Each path below is one point turned by a fixed rotation once a step. After each direction that follows a path, write how fast that rotation turns it, in degrees a step (0 if it stays still).
Each turn is a multiple of 5 degrees from 10 to 175, or 0.
Each row of a path follows its step; steps can be skipped.
path 1
step 1:  0.95  0.76  1.32 -1.56 -0.91 -1.71  0.74  2.69 -0.06  0.30  0.89  2.51  0.88 -1.66  0.01  0.06  0.84 -0.79  3.50 -0.13  0.12  0.26 -1.65  1.51 -0.06 -1.25 -0.14 -1.74  0.61  0.94  0.52  0.11  1.03  2.43 -0.06  1.39  0.38 -2.16 -2.06  1.39 -0.83  3.02  0.42 -1.23  0.22  0.61 -0.74  0.73  0.59 -0.50  0.85  1.04 -1.91  3.30  2.41 -0.75 -2.65  0.25 -1.05
step 2:  0.72  0.23  0.97 -0.37  0.56 -2.88  2.95 -2.72  0.63  2.72 -0.88  0.34 -1.78  0.64 -1.25 -1.04 -1.84 -0.45  0.02  1.60  0.88  1.10  2.54  0.11 -1.09  0.33  1.03  0.93  2.17 -2.20  1.36 -1.04 -2.41  1.14  2.13 -0.22  0.90 -1.06  1.17 -2.55  1.51  1.27  0.00 -1.24  0.39  0.09  0.46 -0.07  0.68  2.04 -0.79 -0.16  0.84 -2.34 -1.22  0.05  1.94  0.18 -1.33
step 4:  2.61  1.18  0.66 -1.17 -2.71  1.21  0.33 -0.65  2.19  0.33 -0.10  1.55 -1.94 -1.99  1.61  2.33 -2.06  1.61  0.62  2.03 -1.70 -0.90  1.92 -0.09  0.72  0.15  1.29 -0.73 -2.75  0.82  0.22  0.20 -1.89  1.22 -0.56 -0.11  2.90 -2.08  1.17 -0.08 -1.92  0.09  0.79 -1.44 -0.28 -0.59  1.10  2.58  1.18 -0.85  2.10  0.18 -0.55  1.24 -0.80  0.34 -0.93  1.00  0.19
step 5: -1.83 -1.30  2.70 -1.74  0.82 -0.57 -0.70  1.40 -2.11  0.65 -0.05  1.19 -0.67  0.45  0.77 -1.90  0.58 -1.97  0.94  0.53  1.57 -0.12 -1.36  3.54 -2.52 -0.36  0.26 -1.07 -0.24 -0.73  0.59  0.74  0.52  1.02  1.14  1.81 -0.92 -1.93  1.46 -2.96  2.22  0.91 -0.44 -1.18 -0.31  0.57  1.17 -1.25 -2.78 -0.82  0.72  0.97  0.14 -0.64 -1.43 -3.01  0.97  1.48 -0.05
step 9:  1.19  0.53  0.80  2.25 -0.03 -0.34 -0.34  1.74  0.12 -0.70 -1.30  1.72 -0.99 -4.08  0.06 -0.09  1.19  0.21 -1.47  1.65  1.50  0.83 -1.39  1.77 -1.69 -0.18  0.96 -1.75  1.77  1.50  2.68  0.29 -2.53 -0.43 -1.24  2.32 -0.79 -0.75 -1.79  0.11 -0.89  2.21 -0.49 -1.28  2.06 -0.06 -0.58 -0.76 -0.66 -0.93  0.18  2.86  0.81  0.13  1.46 -0.28  1.68 -1.41  1.79
step 12:  0.97  1.38  3.66  0.23  1.26  0.31  0.60 -1.26  2.02 -1.32  0.26  1.31 -0.71 -1.82  0.56 -0.56 -2.06  1.73 -0.23  1.05  2.43  2.47  0.51 -0.01  0.06  2.45  0.40 -0.64  0.26 -0.37  0.40 -0.92  0.18 -0.96  1.07  0.62  3.44  0.70  2.78 -0.86 -0.77  0.58 -0.13  0.44  1.08  0.03  1.31  0.99  2.21 -1.79  1.00  2.41 -2.05 -2.06  1.59 -0.84  0.04 -1.13 -0.59
step 13: -2.16 -0.39  0.79 -1.55  0.09  0.59 -3.10  0.73 -1.42 -0.72  0.12  1.47 -1.68 -0.86 -0.19  1.37 -0.54 -0.29  0.36 -0.70 -1.73 -1.95  0.76  1.97 -0.10 -3.63 -0.38  0.06 -0.12 -0.23  1.88  0.47 -2.36 -0.67  1.89  2.89 -1.40  0.04  0.64  0.41  1.83  0.49 -2.42 -0.46  1.10  1.21 -0.46  1.96 -0.65  2.92  0.46  1.91  0.86  1.51 -0.53 -0.01  1.32  0.09 -1.51
step 16: -0.35 -1.12  2.39 -0.68  2.72  0.49 -2.55  1.06  0.47 -2.47  0.66 -0.54 -0.50 -0.69  1.68  0.64 -0.04  0.81 -2.02 -1.27 -1.14 -1.46 -3.15 -0.32 -0.53  1.96  0.91 -0.73 -0.37  0.42  0.86 -1.39 -0.36 -0.16  2.67 -0.62  0.96  0.70  0.01 -0.94  1.24 -0.97  0.44 -1.66 -2.22 -1.05  2.20  3.31  1.13  0.79  0.25  1.15  1.01  2.54  1.66  1.17 -1.26 -0.67 -0.57
step 17:  1.27  0.29  0.13  2.92 -2.88  0.16 -0.02 -1.13 -0.31 -0.81  0.36  2.59 -0.28 -0.49 -0.33  1.64 -0.83  0.14  1.72 -0.40 -3.00  1.72 -0.55  0.07  0.03 -2.59  1.43 -1.51 -0.25  1.37  1.31  0.12 -1.03 -1.87  0.56  1.05 -0.59 -0.65  1.41 -1.87  1.39  3.70 -0.14 -0.50  1.82 -1.33 -0.39 -1.91 -2.61 -1.34  2.80 -0.26 -0.50 -0.88  0.94  1.05 -0.19  0.43 -0.31
step 19:  1.77  0.64 -0.52  0.17  2.59 -1.50  0.82 -0.12  2.06 -1.98  0.22  1.07 -0.02 -1.96 -0.01 -1.17 -0.43 -0.34  1.04 -2.51  0.84 -3.23  0.20 -0.40  1.33 -0.59  3.06 -3.82  1.67  0.00  0.38  0.12 -0.33  0.04 -1.71  2.01  0.61  0.71 -0.71  0.64 -0.59  0.56 -0.72  0.96 -1.06 -1.54 -0.20  0.38 -0.66  2.50  0.44  0.26  0.70  2.17  1.95  2.89  1.30 -0.57  0.86
Speeds:
 0.04  0.00 -0.28 -0.24  0.17 -0.08 -0.38 -0.19 -0.37  0.05 -0.21  0.26 -1.08  0.55 -0.45  1.26 -0.13  0.08 -0.47  0.58 -0.66  0.39  0.46  0.31 -0.53 -0.06 -0.13  0.60  0.32  0.21  0.16 -0.65 -0.64  0.10  0.06  0.30  0.00 -0.50 -1.06  0.39 -0.88 -0.28 -0.16  0.12 -0.25  0.06 -0.26  0.36  0.23  0.21 -0.24 -0.35  0.22  0.51 -0.33 -0.15 -0.65 -0.27 -0.07 -> 155
-0.39 -0.13  0.50 -0.94  0.26  0.45  0.52  0.27  0.08 -0.07 -0.35 -0.09  0.35 -0.01  0.09  0.37 -0.08  0.09  0.01  0.05  0.19 -0.31  0.49 -0.18 -0.21  0.28  0.36  0.19  0.60 -0.43 -0.04 -0.61  0.68 -0.15 -0.43 -0.24  0.27 -0.42  0.00 -0.28 -0.27  1.69  0.35 -0.05  0.11 -0.17 -0.26  0.10 -0.52 -0.59 -0.62 -0.77 -0.09 -0.06 -0.42 -0.87  0.45 -0.27  0.14 -> 110
 0.01 -0.20  0.37 -0.08  0.17  0.41 -0.11 -0.11  0.25 -0.41  0.02  0.23  0.27  0.29  0.24 -0.43  0.25 -0.40 -0.53 -0.21 -0.55 -0.25  0.19  0.40  0.30  0.24  0.27 -0.01 -0.33  0.61  0.36  0.29 -0.82 -0.87 -0.63  0.14  0.11 -0.47  0.13  0.17 -0.15 -0.20  0.27 -0.16 -0.27  0.72  1.22  0.50  0.15 -0.46  0.37 -0.51 -1.19  0.02  0.51 -0.57 -0.03 -0.66 -0.46 -> 90
-0.52 -0.27 -1.12  0.63  0.71  0.09 -0.16  0.40  0.51  0.23  0.60  0.12  0.12  0.32 -0.16 -0.02 -0.57  0.34  0.39  0.97 -0.03 -0.22 -0.30  0.13  0.11 -0.23 -0.59 -0.92 -0.15  0.20 -0.15  0.10  0.24  0.08 -0.49  0.35 -0.06 -0.33  0.57 -0.15 -0.24 -0.29  0.06 -0.65  0.17 -0.71 -0.56  0.78  0.38 -0.24 -0.35 -0.84 -0.43 -0.39 -0.27 -0.13  0.02 -0.14 -0.22 -> 100
 0.08 -0.39 -0.30  0.35 -0.05  0.05  0.30  0.69 -0.24  0.18  0.13 -0.31  0.03 -0.83  1.05  0.14 -0.13 -0.30  0.14  0.31 -0.58  0.88 -0.04 -0.03 -0.48 -0.22 -0.17  0.16  0.05 -0.42 -0.16 -0.35  0.18 -0.49 -0.46  0.23  0.47  0.83  0.46  0.62 -0.60  0.05  0.16  0.26 -0.68  0.29  0.02  0.46 -0.01  1.06 -0.35  0.58 -0.60  0.08  0.25 -0.42  0.48 -0.08  0.61 -> 120
-0.58 -0.13  0.30 -0.18  0.39 -0.26 -0.45 -0.01 -0.61  0.15  0.26  0.09 -0.48  0.78  0.07 -0.39 -0.11 -0.04  0.41  0.01 -0.25 -0.17  0.31 -0.47  0.19  0.03 -0.62  0.68  0.15 -0.40 -0.56  0.13 -0.50 -0.17  0.17  0.80  0.23  0.32  0.97 -0.11  0.89 -0.31  0.02 -0.13 -0.31  0.65 -0.07 -0.58  0.08 -0.04  0.15 -0.05  0.54 -0.36 -0.92 -1.03 -0.03 -0.59  0.32 -> 140
 0.20 -0.33  0.08  0.14 -0.73  0.13 -0.41  0.01  0.08 -0.18 -0.02 -0.49 -0.47 -0.06  0.07  0.61 -0.01 -0.26 -0.65  0.50  0.51 -0.55 -0.68 -0.69 -0.52  0.02  0.02 -0.21 -0.69 -0.24  0.38  0.02  0.19  0.22 -0.63 -0.01 -0.11 -0.68  0.10 -0.43  0.03 -0.53  0.51 -0.61 -0.67  0.43  0.23 -0.57  0.16 -0.44 -0.03 -0.08  0.04  0.63 -0.41  0.28  0.91 -0.07  1.10 -> 65
